In the data rows, the value 128 means zero.
Every row has a hidden score from 0 to 30. What is each row's score? 15 is about the middle. The score is a weighted sum of the row's numbers plus the product of two more (or one squared), each taken from its middle value.
[146 148 105 161 155 112 118 120  97 139 112 104  95 149 132 107 133]: 8
[141 125 139 130  88 157 111 105 102 118 119 104 161  79 125 100 116]: 27
[157 152 121 128 158 131 178 129 127 172 113 126  83 133 137 118 110]: 9
[124 146 115 134 162  69 140 137 145 150 160 152 125 145 122 156  97]: 14
[103 119 121 131 143 137 124 126 150 120 135 135 174 146 119 162 162]: 14
[133 153 120  64 150  70 123 125 154 166 120 137 100 150 113 135 166]: 22
[ 91 104 167 134  99 100 134 116 134 159 135 150 121 143 132 118 146]: 29
[ 94  92 160 106  90 137 108 136 111 144 127 136 141 127 147 107 112]: 17
[139  98 152 153  85 175 152 158 117 119 103 113 123 105 117 120 159]: 16
[103 143 127 164 152 127 119  96 133 101 125 119 141 133 134 128  92]: 23
[137 109 139 114 128 149 120 133 107 125 123 128 122 111 122 103  83]: 18
[194 111 124 119 153 136 132 134 117 131 148 165 108 142 114 136 114]: 21
[ 99 119 140 121 123 105 158 118 169 140 138 144 138 129 119 154 183]: 29
[105 114 150 189 112 153 125 131 117 107 116 120 142 116 130 103 117]: 19
[143 116  77 147 148 148 112 158 122 152 134 135 125 140 120 131 133]: 8
[ 75 127 139 149 118 117 132 114 126 100 146 140 128 127 151 121 122]: 10
[170 136 122 123 145 143 133 159 112 188 131 129  97 136 168 144  77]: 15
[118 125 147  96  75 129 130 115  80 110 154 108 138  96 154  97 108]: 12
[112 107 131 108 115 113 140 126 145 138 134 165 160 133 109 152 147]: 21
[207 119  93 101 145 134 124 145 126 136 133 120 136 118 139 137 147]: 13
[118 117  87 139 177 119 125 116 163 136 132 146 166 161 108 143 136]: 9
[138 137 132 137 138 108 139 140 114 130 128 140 109 134 131 111 154]: 9
[141 137  91 103 124 143 121 139 133 112 132 134 156 104 121 116 140]: 12
[132 186 117 135 107 116 142 101 134 112 143 107  87 119 131  98 102]: 11
[118 121 189 133  89 146 163 128 113 129 113 120  98 125 123 101 146]: 17
[157 118 138 115  96 179 140 144  91  98 134 124 126 134 127 126 122]: 15
[115 139 134 117 107 104 120 121 107 151 116 152  90 127 151  75  84]: 9
[129 112 145 103 122 141 170 141 115 126 140 156 121 118 150 132 115]: 19
[134 103 109 142 153 115 138 131 127 139 135 166 122 134 134 133 141]: 13
[136 140 121 161 138 117 140 109 117 120 127 132 101 104 128 102 152]: 8
[ 92 146 133 145 126 112 109 105 124 127 132 146 121 115 142 114 115]: 13
[127 166 131 125 111 112 119  81 109 133  95 121  98 113  91  90 159]: 14
[121 123 127 103 134  75 140 105 113 117 146 133 132 148 119 142 132]: 12
[160 124 101 133 174 110 146 150 130 196 153  89  95 127 159 141 107]: 9
[112 134 156  89 118  98 144  94 151 144 121 133  89 134 128  94 105]: 17
[138 116 112 108 152 123 149 122 162 139 148 131 146 143 123 167 140]: 19
[ 99 147 167 137  10 110 135 119 147 113 128 129  96 134 123 138  99]: 22
[165 118 128  81 152 157 121 144  80 120 148 113 177 114 142 134  96]: 16
[114  98 123 134 105 163  97 117 141 120 106 138 153 111 119 132 151]: 19
[132 110 145 103 100 157 126 129 116  96 122 112 151 103 170  29 108]: 6
[113 137 129 157 142 117 104 119 152 159 157 125 111 142 117 116 148]: 15
[127 182 146 105 107 108 130 126  81 131 132 142 119 115 150  99  79]: 13
[150 102  96 133 131 158 108 139  84  98 127 119 160 102 143 119 176]: 10
[104 104 137 127 101 116 107 128 167 130 147 128 143 120 100 151 137]: 21
[153 140 122 110 151 129 141 129  80 169 149  83 118 149 143 142 103]: 8
[159 143 113 102  95 116  81 157 127 115 129 128 165  92 159 123 163]: 14
[135  92 141 126  71 151 129 139  93 102 114 101 125 121 102  95 146]: 13
[ 64 115 119 118 130 142 137 143 142 112 130 139 166 136 117 162 107]: 17
[117 146  91 148 126  99 118 120 160 115 136 131 119 101 127 135 130]: 13
[115 159 162 111 115 127 124  87 111 112 130 112 111 114 145  78  95]: 13
[126 149 111 150 113 140 122 137 162 107 126 127 158 147 125 170 132]: 19
[117 119  93 131 142 128 115 146 156 101  89 129 159 136 127 156 129]: 25
[121 113 159 122 114 103 111 185 140 135 121 130 118 137 133 111 111]: 15
[110 109 108 151 140 144 123 147 149 142 113 129 123 149 127 146 139]: 11
[143 124 147 113  88 149 117 137  87 108 113 113 141 117  74 102 136]: 20
[110  91 139 167 149 125 123 154 146 122 125 147 146 153 145 162 117]: 17
[146 169 153 157 134 120 127 122 145 174 103 110  96 192 113 101 126]: 9
[ 89 139 158 113 120 124 103 140 143  96 139 154 182 108 132 134 124]: 19
[123 170 141  98 143  69 115 126 144 121 127 128 108 132 137 109 110]: 11
[131 142 115 150 137 115 150 108 123 130 108 115  90 130 114 121 122]: 14
[139  98 151 134 104 117 103 123 153 144 122 147 112 141  89 128 162]: 27
[118 104  89 139 129 128 110 127 118 107 124 152 169 127 111 135 154]: 13
[107 137 142 136 140  84 139 114 143 170 121 131 100 149 112 140 119]: 15
[139 130 112 136 108 130 114 135 108  95 124 144 177 126 114 149 175]: 15
[150 145 135 109 145 126 146 124 103 143 139 160  99 128 138 131  87]: 16
[112 146 143 108 104 147 140 135 106 137 130 122 100 119 149  97 113]: 9
[ 78 136 157 130 101  74 128 116 158 197 137 132 106 120 117 151  93]: 23
[150 129 108 104 136 158 114 147 113 122 127 138 149 122 101 129 130]: 15
[ 79 131 111 157 145  93 105 105 128 133 142 162 140 153 134 150 103]: 12
[131 117 123 165 156 109 145  95 161 170  97 139 110 143 149 126 138]: 13
[114 108 113 150 102 133 120 130 153  95 130 138 180 148  92 148 169]: 14
[154 127 131 149 167 109 138 133 126 152 110 148 118 116 132 136 159]: 15
[124 101 163 123  71 102 129 100  99 121 111 100 127 136 129 107 113]: 15
[161 153  82 150 146 143 151 117 109 131 124 103 118 149 130 141 138]: 12
[ 93 144 129 126 108 102 112 131 128 106 152 168 121 124 156 148 135]: 18
[ 86 103 125 143 114 150 122  96 130 101 124 116 176 111 118 120 150]: 17
[112 104 156 119 125 123 145 155 159 116 123 161 140 127  95 156 134]: 24
[137 156 144  91 103 150 131 130  95  98 141 134 138 116 134 121 104]: 16
[127 111 100 101 119 123 107 142 139 122 136 144 169 154 109 153 147]: 13
[141 133 106  95 143 147 147 148 112 119 158 147 131 129 154 136 111]: 11
[123 178 138 129 147  76 142 131 128 135 159 144 120 119 130 111 128]: 12
[171 129 125 110 149 129 134 167 120 138 141 130 113 127 164 155 104]: 17
[170 137 142 127 155 152 172 144 128 126 131 100  92 137 142 135  94]: 13
[120 142 122 117 136 101  97 101 135 154 131 156 121 138 113 144 130]: 17
[133 123 101 129 103 147 152 133 121 111 107  89 129 128 125 126 127]: 21
[169 133  87 160 156 131 111 123 166 166 127 113 136 132 113 159 143]: 14
[140 155 158  92 138 101 137 132 120 148  83 140 104  90 138 102 142]: 15
[151  97 114 124  81 184 140 134 124  85 132  88 145 103 133 124 153]: 15
[111  95 132 126 138 169 119 134 146  84 151 130 155 127 119 140 146]: 15
[109 125 107 142 131 147 113  97 176 115 128 149 215 127 118 159 165]: 18
[141 165 153 137 137 128 134 113 129 133  85 104 109 125 126  94 145]: 13
[137 142 137 107 151 106 136 114 140 162 119 135 110 136 125 127  76]: 16
[154 135 130 110 152 106 160 118 137 173 111 117  92 145 114 123 103]: 12
[ 69 160 119 136 133 103 105 103 148 115 131 149 141 137 133 117 127]: 10
[102 123 139 145 108 119 126 144 171 126 146 137 159 129 121 177 138]: 22
[120 119 120 152 156 116 129 138 144 112 153 137 133 133 100 144 132]: 12
[ 99 154 125 137 128 126 104  79  93 135 107 144 127 141 128 109 144]: 12
[108  87 115 141 140 141 119 154 132 120 139 133 155 149 132 160 133]: 13
[129 109 114 109 135 121 101 165 113 115 148 165 120 121 127 109 129]: 12
[132 164 132 106 136  72 134 130 133 159 125 134  82 145 133 123 132]: 14
[163 120  91 124 142 142  37 119 158 124 109 106 146 126  99 156 157]: 23
[110 104 151 136  85 168 166 107 110 112 142 111 124 134 124 123 130]: 13
[116 138 153  98 121 128 139 139 102 104 164 131 106  87 128  91 123]: 12
[129 103 121 140 157 150 148 151 136 106 135 131 155 143 107 172 146]: 14
[ 68 152 145 131 119 128 107  68 114 111  92 114 113 136 141  91 106]: 22
[157 103 104 115 153 140 137 133  88 143 129 109 132 135 127 139 158]: 7
[135 122 117 118 150 134 123 148 106 131 149 144 101 132 144 131 113]: 11
[133 125 173 123  79 161 136 116 125 116 120 102 124  98 112  95 143]: 17
[154 132 104 109 140 103 114 138 146 139 111 145 156 105 110 146 167]: 15
[103 113 186 118 127 115 132 143 143  75 121 135 172  97 115 146 103]: 25
[130 121 140 105  92 142 138 101  80 117 116 108 134  81  98 111 153]: 18
[107 102 109 177 116 125 118 104 168 147 112 119 134 173 117 141 132]: 13
[102  93 111 138 137 141 131 111 124 107 152 144 162 139 141 158 124]: 13
[158 146 132 100 137 157 128 184  84  92 142 104 154  86 146 123 141]: 12
[ 95 144 103 136 124 100 111 118 132 143 145 153 140 147 146 115  95]: 8
[109 115 119 153 157 137 137 146 121 130 132 170 110 176 131 147 149]: 12
[112 107 159  97  76 158 143  95 104 120 129 123 130 123  88 104 108]: 17
[113  96 107 165  94 153 103 113 118 103 121 121 128 113  86 107 131]: 23
[145 102 150  97  84 168 153 133 105  86 122 108 135  76 140  92 107]: 19
[ 99 123 154 101  89 152 134 100  90 126 137 118 101 114 151  98 114]: 12
[150 131 128 103 156 175 148 163 107  91 142  91 145 123 131 135 139]: 10
[119 161 165  93 135 113 135 132 103 136 138 139 105  93 164  88 111]: 14
[162 137 105 104 135 149 128 143 108 113 143 116 163 119 153 125 149]: 8
[132  93 109 131 131 128 123 144 169 126 123 152 167 152 113 175 121]: 19
[159 107 111 125 153 138 101 189 151 175 110 116 105 149 113 161 147]: 15
[172 127  89 111 133  95 112 116 162 148 133 153 179 110 132 146 178]: 18
